(in the rows, 128 means zero)
Rotation paths and how fast each direction turns (degrees each step):
Each turn is a multiple of 5 degrees from 10 to 175, or 0.
Each row of a path follows its step; steps can be skipped.
Rotation 1:
step 0: [123 118 129 135 132 120 116 132 146 122 125 125 120 133 124 127 129 139
 130 134 122 137 134 127 123 147 151 128 135 139 133 141 121 146 128 121
 121 126 128 130 127 127 110 137 122 117 133 134 120 123 137 129 127 135
 133 122 134 130 146 104 128 132 143 125 117 129 115 130 124 136 131]
step 4: [131 130 137 131 117 141 118 119 144 121 124 127 110 140 124 123 140 126
 127 135 138 117 135 119 116 136 138 127 137 117 132 136 131 112 135 135
 130 143 134 138 135 126 123 114 133 127 122 136 120 128 128 139 137 135
 130 124 141 119 124 116 122 126 141 124 134 133 136 130 134 136 152]
step 5: [136 124 140 119 125 129 122 139 136 119 124 126 126 124 123 128 125 127
 120 120 133 107 118 117 126 128 132 119 131 123 156 130 114 122 128 117
 126 127 128 136 135 120 128 124 135 139 125 132 111 129 143 142 120 117
 135 120 132 132 135 118 128 128 147 123 136 139 120 127 136 120 145]
step 7: [125 124 133 129 124 145 119 141 136 112 141 118 117 141 128 126 126 133
 124 127 131 137 137 123 118 132 138 134 132 129 135 135 135 133 123 133
 119 153 123 128 136 126 126 120 127 105 139 130 113 133 129 130 130 136
 121 127 148 126 123 125 127 127 130 123 119 139 137 130 138 112 142]
step 8: [133 122 137 122 136 139 109 137 119 128 130 133 125 124 138 136 131 129
 124 115 136 133 124 116 117 135 145 117 133 136 132 138 131 130 113 118
 135 122 116 129 134 132 123 124 137 127 135 139 118 126 143 128 117 128
 134 131 148 124 134 124 135 133 150 127 115 144 125 125 136 118 136]
step 11: [131 121 131 128 124 118 104 133 119 128 115 126 109 120 130 145 128 131
 125 109 130 123 138 133 130 134 143 119 138 121 125 123 126 118 126 134
 131 131 127 123 120 138 120 135 123 134 133 127 129 140 132 129 124 137
 144 129 150 123 133 120 126 119 136 126 121 147 121 132 132 127 147]
step 13: [120 137 124 128 122 123 116 139 142 125 140 116 124 128 121 132 119 130
 120 129 120 118 124 121 124 131 140 130 125 135 136 128 120 142 127 117
 136 149 116 124 136 131 132 131 114 134 130 132 124 138 114 159 122 121
 132 123 141 129 142 125 133 128 148 134 130 120 127 130 129 127 131]
step 14: [127 127 129 136 118 131 116 128 111 114 130 118 131 134 124 141 130 120
 119 125 123 125 135 131 138 134 135 128 135 126 131 131 117 142 126 135
 159 137 114 131 128 132 126 138 123 123 133 138 127 151 123 141 138 134
 140 132 139 128 128 117 126 137 135 121 128 144 125 129 127 123 141]
step 15: [124 131 134 135 135 138 118 115 136 119 129 123 143 133 129 136 135 129
 112 134 134 128 128 121 124 141 115 128 135 136 119 122 129 127 134 126
 136 132 112 129 124 130 132 121 129 134 138 125 111 136 134 137 140 143
 126 116 146 128 126 113 120 133 130 122 124 142 112 129 146 110 134]
step 19: [127 109 120 133 148 121 111 128 138 135 122 130 120 141 126 133 120 130
 128 132 126 133 137 116 135 129 132 131 138 130 129 139 122 141 131 130
 120 125 140 122 124 130 122 152 129 124 139 128 114 129 129 145 124 131
 123 137 142 125 143 110 122 125 143 133 124 133 119 129 135 128 139]
[129 127 127 127 128 131 126 127 130 128 129 128 127 131 126 125 124 128
 131 129 127 125 125 124 129 125 129 129 129 126 127 130 128 126 128 125
 126 126 131 132 129 128 126 127 127 124 127 129 127 127 134 128 127 128
 128 131 124 126 126 131 126 129 128 126 127 129 127 129 129 128 131] => 20
[125 132 127 130 128 130 129 127 130 124 127 131 130 125 129 127 133 127
 126 130 129 129 127 128 129 127 127 132 127 127 128 128 131 125 130 130
 125 131 124 131 129 128 128 128 129 125 126 129 127 131 128 127 129 127
 124 128 130 127 127 130 128 125 126 127 130 125 128 129 130 127 131] => 135
[130 128 130 128 131 124 131 127 127 127 128 131 134 124 129 127 127 126
 128 126 129 129 130 127 129 129 127 129 130 124 128 127 131 127 129 128
 129 128 128 128 126 128 129 127 126 130 131 130 127 127 131 131 124 126
 131 127 127 126 127 128 124 128 129 127 126 131 128 124 130 126 129] => 110
[129 131 130 126 126 126 125 128 131 129 126 126 127 128 126 129 125 131
 130 127 129 128 130 129 128 129 128 128 130 126 134 126 129 131 129 127
 127 130 128 130 124 129 129 131 131 127 129 126 127 129 129 127 127 128
 127 129 125 128 127 127 126 124 129 133 130 125 129 127 126 127 131] => 55
[127 126 129 130 129 125 128 130 130 129 130 127 128 130 130 123 125 130
 131 131 126 129 130 126 128 130 129 131 129 128 128 131 129 128 128 130
 126 131 128 127 127 128 125 125 125 127 128 127 131 132 123 127 128 124
 129 127 128 127 128 128 128 131 129 131 129 125 124 126 126 129 128] => 110
[126 130 130 126 124 127 127 124 125 129 124 129 127 129 129 129 126 131
 129 129 128 127 130 128 128 130 125 127 129 127 129 130 131 124 127 129
 130 125 128 130 129 131 129 126 127 132 131 129 127 127 129 127 130 127
 124 125 126 126 129 127 130 132 127 126 129 125 127 131 130 128 129] => 60
Rotation 2:
step 0: [113 119 128 140 123 124 134 119 121 130 136 123 134 140 132 119 125 125
 127 123 127 134 127 143 130 123 115 124 124 124 126 130 123 134 127 114
 129 124 117 132 122 119 135 130 122 134 118 115 124 137 122 121 118 125
 125 117 137 130 149 130 118 125 119 121 134 145 134 138 150 130 134]
step 2: [128 140 117 128 133 113 129 127 138 123 126 131 129 122 129 126 137 128
 135 120 123 124 135 143 128 120 133 138 128 142 124 121 116 124 137 121
 117 124 125 136 121 132 145 138 137 115 128 138 130 115 133 130 142 128
 141 123 135 131 132 119 121 141 127 124 124 112 121 144 133 126 138]
step 4: [134 137 122 126 126 125 136 123 104 133 130 132 130 129 133 119 137 121
 146 120 132 130 135 131 134 114 131 133 137 134 132 128 125 136 130 138
 138 140 130 115 126 117 131 118 133 134 117 132 130 147 115 127 126 145
 127 131 131 120 130 133 136 136 117 132 122 137 123 124 144 120 136]
step 9: [117 130 115 137 128 128 109 123 119 121 133 126 125 127 138 124 131 141
 127 140 134 110 122 139 126 116 121 125 128 139 133 129 123 137 128 136
 129 128 129 108 119 112 126 130 130 150 118 131 127 139 135 112 135 128
 129 135 127 127 126 125 134 130 118 126 121 135 120 139 137 128 123]
step 10: [127 136 117 121 131 128 133 126 141 122 133 129 126 127 114 123 137 118
 135 131 117 122 132 140 141 116 125 131 131 137 129 136 123 136 142 139
 134 139 138 106 125 133 134 133 136 110 121 139 127 127 119 129 128 124
 125 126 135 141 123 121 122 144 131 125 122 119 120 137 133 136 117]
step 11: [125 139 115 116 131 124 130 145 141 130 135 134 141 142 131 121 140 137
 130 120 137 129 122 131 124 125 122 134 130 124 123 136 117 122 137 116
 126 122 125 128 126 129 141 139 130 112 116 115 116 128 127 122 129 132
 125 141 134 144 138 135 123 121 131 133 134 147 135 131 135 126 129]
step 12: [139 141 129 132 126 118 123 123 115 127 124 129 130 137 130 116 116 117
 127 132 134 136 127 130 130 120 126 131 127 129 127 149 120 142 114 132
 131 124 118 126 130 133 142 121 131 136 134 124 127 140 122 137 120 144
 132 151 120 131 131 132 126 138 131 136 119 143 127 130 142 122 128]
step 14: [121 140 120 133 135 124 117 131 139 109 126 119 133 135 127 130 133 134
 116 125 124 125 126 140 120 129 127 119 115 138 121 119 120 134 142 129
 131 143 135 123 129 130 116 139 138 144 131 118 118 138 135 129 131 123
 137 123 121 132 140 129 118 143 130 129 133 137 134 141 133 141 130]
step 16: [128 126 128 129 118 131 140 123 130 125 140 127 128 131 127 121 135 122
 133 127 125 139 124 134 121 121 125 132 129 124 137 148 108 136 134 112
 117 136 132 131 107 130 146 126 128 126 123 126 128 131 116 127 117 117
 126 123 138 130 139 134 113 122 118 133 124 135 117 135 136 126 141]
step 17: [118 141 119 148 125 121 120 128 130 125 127 109 133 130 131 110 120 133
 138 140 128 121 135 137 137 122 123 130 129 133 130 120 111 132 131 127
 125 117 116 126 124 129 133 131 120 139 130 126 116 129 130 125 119 127
 131 151 138 136 127 140 137 122 120 131 122 132 130 134 132 129 136]
[128 127 129 131 131 127 125 129 128 129 126 125 131 124 128 127 127 129
 126 131 127 126 129 128 129 127 128 126 127 127 134 125 125 127 126 128
 130 129 127 125 125 130 129 124 129 131 128 132 125 126 128 128 131 128
 129 128 130 128 127 128 126 127 129 124 127 127 126 129 128 131 128] => 90
[125 127 127 130 131 125 129 129 129 128 124 125 126 129 129 128 126 130
 127 127 127 124 126 129 127 132 126 131 125 126 127 130 127 128 128 126
 130 127 131 126 129 129 126 129 127 131 127 129 124 130 130 127 127 129
 126 130 126 128 128 126 128 127 126 128 131 130 131 126 129 126 132] => 130
[126 128 131 124 125 125 127 132 130 125 128 128 126 129 128 128 128 127
 129 126 128 130 129 129 126 127 126 129 127 128 128 124 130 126 128 130
 133 130 126 128 127 130 127 128 127 127 124 126 126 127 128 129 128 130
 127 129 132 127 126 131 126 131 128 126 132 128 132 129 128 128 126] => 95
[128 127 129 129 130 128 129 128 125 127 129 127 128 128 132 127 129 128
 134 125 128 126 130 128 126 130 129 131 132 126 127 124 131 129 129 127
 128 127 126 130 129 127 128 127 125 128 127 133 128 128 128 130 128 130
 128 125 127 125 131 128 129 127 126 127 129 124 126 129 128 131 131] => 20
[130 128 129 128 132 129 126 127 127 126 127 129 129 128 130 127 128 131
 125 131 131 128 125 127 130 128 123 127 127 128 126 129 133 130 128 130
 131 127 124 130 127 126 130 131 126 131 127 128 129 129 127 128 124 127
 129 129 130 127 128 126 129 129 130 123 126 128 128 126 130 127 127] => 125
[127 129 128 128 127 128 129 129 130 127 125 123 128 130 126 129 125 128
 130 130 121 128 130 125 130 128 126 127 132 126 127 129 129 130 128 127
 129 129 128 127 130 129 126 129 127 127 133 131 128 130 125 128 126 130
 130 129 131 129 126 130 130 129 132 129 128 128 126 127 127 130 126] => 160
Rotation 3:
step 2: [145 119 133 122 128 119 128 127 123 129 126 126 116 115 130 130 129 129
 122 118 127 113 122 125 125 133 131 134 123 129 131 127 126 128 140 135
 117 126 136 151 119 127 132 132 120 129 138 129 129 121 126 126 110 131
 140 148 141 141 130 123 130 130 112 139 132 128 137 133 139 129 118]
step 3: [118 113 110 135 145 110 145 136 123 125 132 128 121 125 130 129 123 124
 110 127 123 131 140 129 128 138 130 128 126 119 138 118 144 128 134 122
 131 142 119 123 129 127 122 132 121 132 123 119 124 133 119 114 124 130
 128 128 119 131 141 130 132 133 136 131 129 140 133 120 130 130 121]
step 5: [125 133 123 134 122 124 130 133 119 126 119 137 132 116 150 140 126 118
 126 140 125 138 114 120 130 127 117 148 109 120 122 110 122 122 129 132
 121 131 115 133 117 123 127 124 134 131 137 135 130 127 133 126 142 128
 130 139 123 128 131 116 128 128 126 131 139 118 123 128 132 131 139]
step 6: [133 128 126 123 129 117 129 141 130 122 132 128 107 127 139 113 125 136
 111 139 137 145 134 136 132 119 125 114 118 136 127 130 126 134 131 116
 127 112 129 123 138 118 122 127 125 132 133 126 136 140 126 133 127 119
 135 144 136 127 113 128 135 134 127 129 137 134 132 121 128 125 133]
step 7: [115 117 125 121 121 131 125 138 118 118 118 138 135 134 133 125 131 131
 134 130 131 131 124 125 130 138 143 122 145 118 130 126 124 118 111 121
 130 133 123 132 138 118 123 135 130 116 128 119 127 127 116 134 136 135
 138 133 139 131 127 114 125 126 130 124 129 127 144 118 113 145 128]
step 9: [119 110 126 129 129 112 121 127 127 135 133 136 134 112 132 123 122 139
 125 118 128 137 129 130 135 130 122 122 126 121 116 135 129 121 142 124
 134 130 131 123 134 121 128 120 118 140 147 127 130 114 134 119 124 124
 133 136 133 131 142 123 122 119 120 117 126 119 119 119 128 127 109]
step 12: [134 127 122 131 133 137 129 122 117 113 134 141 118 111 129 131 117 132
 129 135 119 133 128 118 121 121 127 115 121 129 128 136 120 130 137 127
 121 113 117 130 126 117 132 122 137 135 128 118 116 136 122 123 139 131
 133 134 117 141 144 132 137 142 136 121 138 124 121 132 128 118 125]
step 15: [120 114 129 123 125 120 116 135 134 117 121 119 117 127 125 128 117 106
 118 141 134 142 124 123 129 131 140 122 142 137 123 127 121 116 119 124
 128 132 116 131 127 125 118 126 126 138 136 132 118 132 131 127 129 119
 145 118 129 130 133 126 122 138 131 120 128 131 125 123 129 135 112]
step 17: [123 128 136 131 131 109 130 139 118 140 129 135 124 120 143 122 139 133
 128 128 136 120 116 132 139 137 130 136 117 137 132 128 124 136 128 129
 124 130 135 119 134 122 128 118 142 133 140 133 117 126 125 127 125 135
 123 131 131 135 132 122 125 122 139 128 114 125 128 118 148 146 117]
step 18: [113 121 128 127 123 119 127 126 122 126 138 126 137 115 136 139 135 126
 116 138 126 121 127 133 113 140 137 112 114 142 134 136 123 129 142 115
 130 130 124 124 133 117 129 123 124 118 121 121 123 133 130 132 124 118
 139 133 119 134 131 128 132 125 106 124 124 138 132 137 119 127 130]
[127 128 125 128 128 130 126 131 129 130 132 131 126 127 128 129 128 126
 123 128 127 129 133 127 128 128 127 127 129 128 127 127 128 129 127 129
 131 124 130 126 129 126 125 127 127 130 127 127 128 132 131 126 126 126
 132 129 123 130 129 129 128 125 126 127 129 127 128 129 129 128 124] => 120
[128 129 129 132 131 125 130 129 127 129 127 129 127 127 128 131 127 130
 126 128 124 129 128 128 126 129 125 127 126 126 128 128 128 129 123 126
 128 124 128 132 125 132 129 126 127 125 128 129 130 131 126 127 127 131
 128 126 126 128 126 129 127 133 127 127 128 126 127 128 124 126 129] => 45
[126 129 126 128 126 130 128 130 129 127 127 127 126 124 124 130 130 124
 130 131 125 128 125 130 129 128 131 124 132 125 131 127 128 129 126 126
 130 132 127 126 128 128 128 126 125 126 127 128 128 129 126 127 128 127
 129 130 128 126 127 133 129 130 128 128 127 129 131 127 128 129 128] => 95
[130 129 126 129 130 129 127 126 131 128 126 130 128 128 129 129 127 125
 127 128 124 128 127 133 128 127 126 128 124 128 128 126 129 130 129 127
 128 127 131 128 125 128 129 129 130 129 127 128 129 127 129 129 127 130
 128 125 130 127 130 127 131 127 127 132 127 126 130 122 132 132 128] => 125
